Each path below is one point turned by a fixed rotation once a step. After each direction that follows a path, write how fast that rotation turns it, in degrees each step (0 if it stays still).
Each turn is a multiple of 5 degrees from 10 to 175, or 0.
Each row of a path follows its step; steps can be skipped.

step 1: [  7.0  -2.4   3.8  21.2 -15.9  31.0 -18.8  14.0  12.9 -17.2  -8.1 -14.4
  -5.8   6.5  -0.4  14.7   8.6   5.4   6.8  -1.2 -12.6 -12.9  11.1   3.2
 -14.0   6.5 -21.5 -11.1   0.7   1.7 -11.8 -27.9 -10.7  10.8  -2.7  20.1
  21.0  -9.9 -12.4 -12.8  -8.4]
step 5: [  3.5  -6.8  -4.9 -17.0  -1.8 -14.5 -20.6 -10.6 -28.7  14.3 -18.0 -31.9
   6.2   2.2   6.9  -5.2  -8.5  12.8 -13.8  -1.4  13.4   6.7   4.9   8.1
   1.5 -11.5  15.2  13.2 -11.9   2.7   7.4   2.4   8.3 -11.0  -2.4 -27.6
  -7.1  23.1 -10.5 -10.9  18.9]
step 7: [  9.0  10.0 -29.3 -14.0  -6.9  -1.2  -1.5   6.8   6.8 -20.8   1.7  -6.1
  -0.4  -2.1   7.4   9.8 -25.1   5.1  16.4  -3.2  18.4 -25.3   7.4 -18.8
  -1.5  -4.9  20.1   1.3   7.5   7.2  14.1 -24.3  11.1  -9.4   6.7  20.8
 -21.1  10.6  11.4  -6.5   7.6]
step 11: [-24.0 -30.8  13.9  18.7  -3.5   5.6  -8.5 -12.9  -5.0 -10.6  -9.0 -16.7
  11.1  -6.3  -4.0   9.6 -12.4   2.3 -14.0  -0.6  -3.4  21.1  21.6   7.7
  -3.0  -9.2 -19.5   3.1 -16.9   5.3 -11.4  14.5   4.8   3.3   6.7  16.4
  31.2  -5.6  13.1   4.7 -10.0]
step 15: [ 10.1  29.2 -15.4 -11.0 -18.3  -4.4  -7.5  -7.1   5.7  -3.5 -14.3  -5.5
  -0.3  11.3  27.2  -0.8  25.9  -9.3 -20.0   6.3  25.1  -7.8   0.0 -14.2
 -10.1  -9.9  12.6   1.4   7.1 -18.9  19.7  17.6   6.1  -6.7   8.3   9.2
 -11.7   8.7  -8.0 -12.5  13.4]
step 20: [ 26.1  -5.6 -17.7  11.3  30.4  17.6 -17.7  -2.0   4.0   7.5   4.2 -24.5
  14.1   7.5   0.5  20.1  11.5 -15.5  12.8  -4.3  -6.5  -2.1  -2.4   4.0
  -7.9   1.0  14.3  -2.8 -10.0  -8.4   2.9  -1.3  20.2   8.3 -26.0  12.4
 -10.5  -6.0  12.6 -17.3  -7.3]
step 21: [ -2.6   6.0  18.6  23.4  -1.4 -11.2   0.9  -2.3 -20.5   1.6  14.6   6.7
  16.4  -7.8   4.5  13.3   5.6  -9.2 -13.7   1.9   1.2  15.5   0.5  -8.2
 -10.2  18.7  12.9  15.1 -20.6  16.4   2.8  17.2  -5.1  -8.3 -24.0  27.8
   4.8  14.5  10.6 -24.4  -8.6]
step 23: [ -7.4  -4.2   5.4 -17.7  -8.3   9.0 -22.9  -4.8  -3.5   6.5 -20.7 -41.0
  16.3 -25.4  17.6   8.9   3.9   2.9 -16.7  11.9   2.1  -6.5  -8.1   8.7
  -2.6  -8.6  10.6   7.9 -13.4  11.1  14.5  12.2   0.0  16.3   3.5  -1.4
 -12.0   0.1 -20.6 -13.0  -1.5]
step 24: [-14.7   7.2  20.0  -0.5 -21.1 -14.2  11.3  17.0   5.3  -7.4  15.7 -19.4
  20.5 -16.1 -17.7  -8.1 -18.5   5.3 -18.0  -2.1   1.5 -10.2   2.0  11.5
 -12.9  -8.2   6.2   6.2  -3.8   6.8   8.2  -1.5  -5.0   9.1   6.2   8.1
   7.8  37.6  -5.5  10.8  17.8]
step 26: [ 19.2  14.6 -11.5  -1.6  -3.4  -5.6   0.2 -22.8  20.4  -5.7 -10.7 -15.0
  -8.3  13.5  25.4  16.3 -33.0   5.7 -14.8  16.4   8.9   1.9 -11.0 -13.7
   8.2   6.1  -6.1  10.1  -4.8  -4.2  -7.8  -0.9  -0.6  14.8  -5.4   8.2
  18.8  23.1 -15.3 -12.9   5.9]
[ 4.7 -6.8 -1.3  0.3 10.1 -0.6  2.5 -3.2 -0.9 -0.4  1.9  3.1  3.1  8.2
  5.7  4.3  0.3  0.3  0.0  1.6 -0.2  2.4  8.0  7.6  3.8  3.9 -7.2  3.5
 -1.4 -3.1  1.8 -1.6 -4.0  8.7 -2.3 -2.8  8.4  1.7  6.2  3.6  3.5] -> 45
[  0.0  -1.9   4.3  -2.7  -1.5   1.1  -3.1  -5.6  -6.6  -1.6   7.2  -8.3
   2.7  -0.3   8.5   1.8   0.1  -1.0   0.6  -2.9   4.3  -1.7  -6.0   4.5
  -4.2   5.6   0.8  -2.1   3.3 -12.1  -1.9   0.9  -4.5  -5.6  -0.9  -1.3
  -0.5 -11.3  -1.6   1.1  -0.2] -> 145
[ 3.4  0.3 -8.2 -5.3  2.5 -2.8  5.7  0.7 -1.3  0.7  4.6 -0.4  1.7  0.9
  8.7  3.6  0.3  1.8 -7.3  0.9  2.4 -0.4 -2.3 -5.4 -1.0 -1.9  3.3  9.2
  2.2  4.7  7.4 -4.9  0.8  5.7  0.0  0.8 -3.0 -4.8 -7.4 -9.1 -6.2] -> 135
[  2.1   1.8  -2.8   1.1  -5.0  -1.0  -5.6   6.7  -2.3   2.0   3.8  -0.7
 -10.4   7.7  -5.3   8.0   9.1  -3.6  -1.7   1.3  -1.3   8.2  -0.4  -1.5
  -1.7   0.8  -6.8   5.3   4.9  -5.4  -1.1  -1.1   1.8  -1.4   8.7  -1.8
   0.8   0.6  -3.9   0.5   2.6] -> 25
[ -9.8  -0.3 -10.3   3.6  -2.2   0.0   7.4  -2.7   1.9   2.9  -4.5   2.1
   2.0   2.9   3.8   0.3   5.3  -2.7  -7.7 -10.8   1.7   3.8  -2.6  -4.3
  -2.7  -2.4  -3.7  -9.0  -2.6  -3.1  -4.4  -2.1  -2.4   4.2   0.7  -0.4
  -3.2  -2.1   3.3   4.0   1.6] -> 20
[ -1.8 -11.0   3.9  -2.2  -0.1   1.0  -1.2   2.6   1.1   0.7  -0.6  -5.6
   0.6  -3.9  -4.8  -0.9   8.6  -1.5   1.4  -5.2  -7.2   1.3  -3.9  -6.6
  -0.3   3.7  -4.1   0.0   2.5   4.8   7.2   3.4  -4.0   3.1  -4.8   9.4
   5.9  -5.3   4.3  -5.2   2.6] -> 35
[-4.9  1.7 -3.4  5.4 -4.3  1.7  1.3  1.5 -5.5 11.4  3.8 -4.1 -1.5 -5.5
  7.5 -0.1  7.6 -3.1  3.4 -1.3 -4.8 -5.3  5.1  4.3  2.6 -3.6  1.7  8.2
 -8.7  2.0  3.6  3.2 -1.5 -5.7 -0.3 -3.4  1.9  2.5  3.4  1.4 -2.2] -> 40
[  0.3   3.0   2.2   4.9  -4.4  -1.3  -2.6   6.6  -1.4  -7.5  -6.2 -12.8
   7.9   8.4   5.0   6.4  -4.2   0.1   1.4  -4.1  -1.0   1.1   6.8  -3.8
  -4.0  -2.1   3.7   2.1  -2.6  -1.4  -1.6   3.5   0.1   2.4  -0.2   3.3
  -1.3   5.4   2.7  -5.4   1.5] -> 0

step 0: [ 11.3 -25.8  -3.6  -3.3  15.4  17.9  11.1  -7.3  -2.0  -6.2  14.4  -6.9
   6.0 -15.5  11.7  -8.5  17.2  -5.5  -0.7 -31.9  -4.5 -18.3  -3.4   6.3
 -27.0   3.1 -18.8  29.4   0.1  17.9  -3.3  -8.3   6.7  -4.0  11.0  -8.6
 -15.8   5.8  22.6   9.4   9.3]
step 1: [-13.1 -16.7   1.4   0.2   2.1   6.5   7.0  17.2   1.3 -13.1  -4.6  12.5
 -18.6  -8.6  18.1   6.9   9.1 -11.9  24.1  13.5  19.6  -8.8 -15.5 -22.6
  23.5  -8.8 -14.0 -19.2 -11.1  14.0   9.1 -12.5  -0.9   7.9  19.9 -17.8
 -15.5  10.9  12.9 -14.6  15.0]
step 5: [ 19.5 -17.8   0.5   0.9  17.4  13.4  -4.2 -27.6 -13.7 -10.7 -14.9  -8.0
   8.0  -1.4  -0.7  -3.7   8.1 -11.2  -4.2 -27.4 -22.9   6.1 -14.4  -9.8
  20.4  -7.2  -5.1 -20.3 -20.4   7.2  -8.3 -25.2  -1.0  14.6   3.2 -19.4
  -7.6  -2.1  -0.6 -18.7   5.3]
step 6: [-14.5   4.2  -5.9  -5.2   8.5 -12.0 -11.0   3.1 -14.1  12.9 -18.5   3.6
  14.1 -13.5  21.5   5.5  11.6  11.5  17.9   0.8   0.3  -7.4 -20.7  10.0
  -5.9  15.2  -1.3  -6.6  -9.8  13.7  -5.7  14.4  13.9  30.9  13.4  -8.8
  20.8  19.2  32.2  -4.6   8.8]
step 7: [-14.4   5.7  15.6  -1.4 -17.9  17.0   3.9  -7.1 -14.1  -3.1  15.7   5.1
  -5.0  11.2  -8.1 -12.3 -13.3  17.5  21.4  -5.3   0.3  -7.4  -3.5   0.2
 -18.4 -29.2   0.9  -2.4 -37.7   2.3 -14.0  -5.6  -8.0  18.5 -11.0  12.1
  -8.4  -2.9  15.1 -18.3  16.6]
step 12: [ 12.9 -14.1  15.9   9.2  11.7  16.0  20.3  11.5   1.3  -7.7  -2.3   3.4
 -19.8  11.1  18.3  -1.4   7.9  -0.1  15.9  10.6   4.1  -9.7 -12.1   3.8
 -41.9  -1.9 -20.5  -3.6 -10.6  27.3  25.0  -6.1 -11.3   7.7   3.5 -12.6
 -10.9  -5.1  10.9  -4.2  -2.5]
step 15: [-16.4   4.3  13.6   4.1   9.2  -5.8   3.6  28.3 -18.7   1.5   5.9   2.1
  -5.2  -3.4  10.5  12.9   3.2  23.4  18.4  -0.1   8.4  -4.2 -16.5   5.8
 -24.4  -4.3  -5.5   1.6   5.5  12.3  -9.5  -9.3 -27.6  36.8  -8.7   5.4
  -0.6   9.2  18.8 -12.5  16.3]
step 19: [-19.3 -20.3  -5.5  -8.4  -4.9  11.2  22.5 -19.2 -16.8  -7.3   4.6   1.6
  -1.7 -20.1  -2.0  -7.8  16.4  10.8 -23.3 -12.5  -1.6 -15.3  -9.2  -4.9
 -16.5 -28.2 -11.2   1.0  -5.8   0.3 -20.2 -13.0   2.6   7.2  -2.9  12.7
   1.4  24.4   5.6  -9.0  25.6]
step 20: [ 11.4  -5.8  13.1   2.1 -14.7   1.0  11.6  11.6  -6.0  12.2  -9.4   3.1
 -15.4 -19.6  23.7  -2.4   3.3  -1.3   6.7  -2.0   6.5  -1.3   9.9  10.0
   8.9  14.0 -48.6   3.7 -19.7  11.9  15.2 -10.7   4.8  15.2   1.4  -6.6
 -13.0  -9.2  26.6  -7.7  10.8]
step 26: [ -4.2  -6.1   0.5  12.7   7.8   6.9 -28.0 -10.4  -7.4 -11.2  13.4  12.5
   4.5 -10.0   1.2   3.1  11.2  19.1  36.6  -5.7  -8.1  -4.2  -3.8  -1.4
  -2.3   5.6   0.3 -26.4 -28.9  15.7  -2.4  -3.9 -31.6   9.8 -13.7 -15.9
  -4.1   4.6  10.8 -12.0   5.1]
[-1.6 -7.2 -0.8  1.5 -1.3 -2.4  2.7 -0.9 -2.8 -1.0 -3.9  1.8  0.2  1.8
 -3.6 -6.1 -0.1  2.3  5.5 -2.6  7.1 -3.4  3.6 -3.7  1.8  5.4 -6.1 -5.8
  8.2 -4.0 -1.6  6.0 -6.2  6.4 -4.9 -0.7  3.0 10.9 -0.2  4.7 -7.1] -> 160
[ -2.3  -1.1   1.4   5.9  11.1  -3.5   6.6   4.6   9.1  -4.5  -2.2  -0.5
  -3.4   1.6   4.1   0.7  -3.6  -3.5   1.5  -5.4   1.5  -2.6   1.1  -5.1
   0.3  -1.9  -5.8   0.8  -0.6  -2.5   5.8  -1.3  -3.0 -12.5   2.9   6.1
   5.6   0.2   4.3  -0.4   0.1] -> 35
[ -0.9   5.1  -6.0  -0.5  -4.6   2.1   2.1   0.8   0.6  -7.4   4.7   1.6
  -8.5   7.5  -4.2  -2.3  -0.2  -6.2  -0.9  -1.0   2.7   9.3  -6.3 -10.0
   0.0  -0.9   1.9  -2.1   1.0   4.8  -0.2   1.2   3.6   6.1  -0.7   8.5
   1.6   1.8   2.3   4.1   5.8] -> 125
[  1.3  -7.4  -0.8   2.0  -2.1 -11.8   1.6  -8.6  -4.7   3.8  -4.1  -3.9
  -1.3   1.6 -10.3   1.9   7.7  -8.5  -2.5  -4.2  -4.8  -1.8   0.8   0.0
  -2.0   0.5  -1.2   4.5   0.2   0.6  -5.4   2.4  -0.1  -2.2   8.0   4.5
   2.1  -2.2  -1.4  -0.6   3.2] -> 130
[ -2.8   5.1   1.9  -3.0   3.2   1.9  -2.5  -1.9   4.5   0.4  -5.5   5.1
  -0.5  -5.2 -11.3   3.8  -1.1  -3.0   7.1  -4.5  -1.6  -0.8   2.6  -0.6
  -1.5   2.9   1.4   3.2   5.4  -2.3  -5.3 -11.2  -0.6  -0.5  -9.7   1.3
  -6.2   0.4   6.6  -0.3   4.3] -> 170
[  3.1  12.1   0.4   2.3  -6.8   2.5   0.7 -10.5   2.8   6.6  -2.6  -3.9
  -2.4  -1.0   1.4   6.2  -2.7   1.8   2.8  -1.6   7.2  -5.2   6.2  -6.2
  -7.7  -2.2  -2.4  -3.6   0.4   0.2   4.2   2.5  -4.0   3.1   3.5  -1.3
   4.1  -5.0   0.3  -0.3   1.7] -> 80
[ -0.6   2.5   3.4 -10.0   1.5   4.1  -5.2   0.0  -5.1  -2.1  -3.7  -2.3
  -0.2  -5.4   3.5   2.4   2.9  -1.8   1.5   3.3   3.7   1.2  -9.3  -1.5
   1.9   1.5   0.1  -2.3   1.1 -11.2  -5.3  -1.2  -5.1  -2.8   5.6   2.7
  10.3   4.5  -2.5  -3.3   6.8] -> 85

step 4: [-18.9   0.4  -4.4  -6.7  23.8 -16.1 -15.9  -9.2 -12.7 -23.1 -20.4   3.5
  10.8 -19.4  -7.3  10.0  -6.3 -21.3 -19.1  -8.2 -26.6   4.7 -25.2 -15.2
  16.5  -2.2   7.7  -7.5 -12.6  16.7  -9.8  15.9   1.4  -6.7  11.8   5.0
  -6.4  -0.2  23.8  -3.0  23.9]
step 5: [ -4.2  -8.7 -11.9   7.7 -14.7 -12.4  34.9  -1.0 -13.8  -4.1   2.7 -13.6
  13.8 -15.0   9.1  -3.8 -10.3  11.8   9.8  -7.2  -6.3  16.2 -16.0 -10.4
  17.9  11.9   5.4 -13.6  18.7   2.0  14.2  -5.5  26.3   6.6  -1.7  18.0
 -28.5   7.0 -24.7 -16.1  20.5]
step 9: [-18.6   7.1  25.9 -19.9  12.4  -8.5  -9.8 -20.3 -15.7  -3.2 -21.0   8.5
   6.7   3.7  29.0   8.3  20.7 -12.2 -13.1   4.1  -5.4  13.1  -4.9  -8.4
  21.2  13.9   7.8  16.0 -23.7  14.3   6.5  10.7  -6.8 -19.2  -8.4 -10.5
 -11.5  13.3  -2.1  17.0  14.3]
step 11: [ -1.7 -17.9   2.4 -12.1  27.3   2.8  -0.8  -4.6   4.2  -9.2 -22.7  -9.0
   2.3 -32.0   6.0   6.0 -15.6  18.5   2.6   3.7   2.6  11.7 -26.1 -26.8
  -9.0   0.0   5.1 -27.7 -20.8  11.1  21.0   0.5 -21.5 -14.3   5.0  -0.9
 -17.1  -2.8  11.9  -1.7   3.8]
step 14: [ -2.0   3.7   1.7 -21.5  24.5   3.1 -25.0  -6.5 -28.4  -6.7 -14.4  -2.4
  14.5  -8.9  15.2  21.9  19.7  13.0  22.4  -3.1  -9.1  15.1  -8.5  -1.3
  12.2  14.8   1.9  -5.7  -9.7   9.1  16.1   8.3   2.5   0.9  -0.3  23.6
  -2.2  32.1 -12.9 -16.7   5.5]
step 15: [  8.2  -3.1   1.7 -10.4 -18.4 -28.5   8.9 -20.8  -1.6   4.7 -13.5 -29.0
 -27.2  17.3  10.0 -20.1   2.1   5.7  -7.9  17.5 -13.5  20.8  -2.3   7.2
  26.6 -13.9  12.5  -0.2  -0.9 -11.2  26.4   5.4  12.6  17.8  -2.7   8.6
   1.5   9.0  -2.0  -6.3  15.9]
step 18: [  0.0  -7.6   5.6 -20.8 -24.6   8.4  17.8 -10.6  19.7  -6.9 -13.3   4.4
   6.2  -4.8  26.7 -29.7 -12.3   6.1   0.1  30.6   7.0  22.6  -1.5 -29.1
   2.0  -7.1  -2.6 -14.0 -14.7  -2.9  18.6 -13.5  -9.8  -8.2  -2.6   6.0
 -19.8   2.8   3.5   9.6  20.2]
step 23: [-10.2   0.9   1.2 -16.0 -20.5   6.1  24.1  23.6  -1.1  -7.9   6.9 -16.5
  -1.5 -26.0  11.2  -6.0  -8.7  19.1   1.0  19.8  -6.2   1.5 -18.4  -6.8
  12.1  -3.6   3.0 -24.1  -4.5   7.7  28.6  -1.3  -5.7   4.5 -15.2   4.9
  -0.8  25.0   7.2 -31.4  20.8]
step 24: [ 12.2   7.3  -9.1   5.7  19.6  -9.7   3.0 -28.6 -22.2   5.5  -6.9   2.5
 -11.7   1.8   9.8  -8.9   2.1  10.6   7.2   7.6  11.7  -1.4  -1.4 -33.0
  14.0  10.6  10.6  -3.7 -39.6 -20.0  16.6  15.1   7.6 -16.0 -19.7  -1.8
  -1.6  16.7  -3.2 -11.1 -19.5]
step 26: [-10.4  -1.0   4.6  -8.6 -16.1  -4.0  -8.5 -13.9   3.9  15.4 -14.1 -12.8
  18.4 -24.8  -1.3  -3.9  18.4  -8.0  21.4  11.5   3.5  -9.0  12.6 -27.0
  -2.3   4.7 -12.5 -31.6   0.2  11.5   8.5  12.4 -12.5  -6.8  -1.9  12.1
 -28.2  31.4  -7.1 -16.5  -8.5]
[ -3.3   1.8  -1.9  -2.1   2.7  -5.2  -2.4   1.1  -9.5   5.5   1.4  -1.7
   2.5  -0.8  -5.7   5.2   3.2  -3.5  10.7  -0.1   1.5  -0.7   1.1   0.9
   2.0  -1.9   9.1   6.5 -11.0  -2.8  -7.0  -2.0   5.4  -5.3   0.7   4.0
  -3.3  -2.0   2.8   2.8   1.0] -> 145
[ -5.5  -2.5   2.6   1.8  -2.1   7.5   2.3  -5.2  -3.4  -5.7   1.8   1.7
   7.2   3.2   3.5  -1.4   8.2  -3.6  -0.6   1.7   0.0   1.1   6.2  -5.7
   2.2   2.9  -4.5   3.4   7.0   6.6 -10.2  -3.1   4.3   0.8  -2.2   2.9
  -8.3   0.6   4.2  -1.6   4.9] -> 85
[-1.1  2.8 -1.1  1.5  3.8  9.4 -5.8 -5.7 -9.4  4.7  1.2 -0.3  0.2  4.7
  1.5  2.3  3.2  1.9 -8.4 -9.6  0.9 -1.1 -5.3 -3.1 -5.7 -7.4 -4.5 -1.4
 -7.4  5.1  5.2 -3.1  2.4 -0.8  3.8 -2.4 -1.8  1.6 -0.9  0.8 -3.9] -> 140
[ 4.1 -2.1 -3.1 -3.9  6.6 -3.3 -1.1 -0.3 -3.5 -1.2 -2.8 -1.1 -9.3  4.0
 -2.5 -7.2 -3.4 -2.7 -3.5  8.3 -1.0  5.6  2.4 -2.6 -6.6 -3.5  3.9 -1.8
  0.9  2.9 -3.7 -0.3  2.2  7.6  2.7 -5.2 -4.7 -4.0 11.8  1.3 -3.6] -> 155
[ 1.3 -2.4  0.8  2.2  2.6 -1.8 -0.1 -4.2  7.1 10.5  4.1 -0.9  1.9  7.9
 10.0  2.9 -5.4 -0.2 -5.7  6.8  6.6  3.8  2.0  0.6  1.6 -3.6  1.9  8.4
 -0.5  0.9  1.0  7.1  4.1 -1.7 -1.5 -0.1 -2.5 -2.8 -4.5  5.9  4.5] -> 115
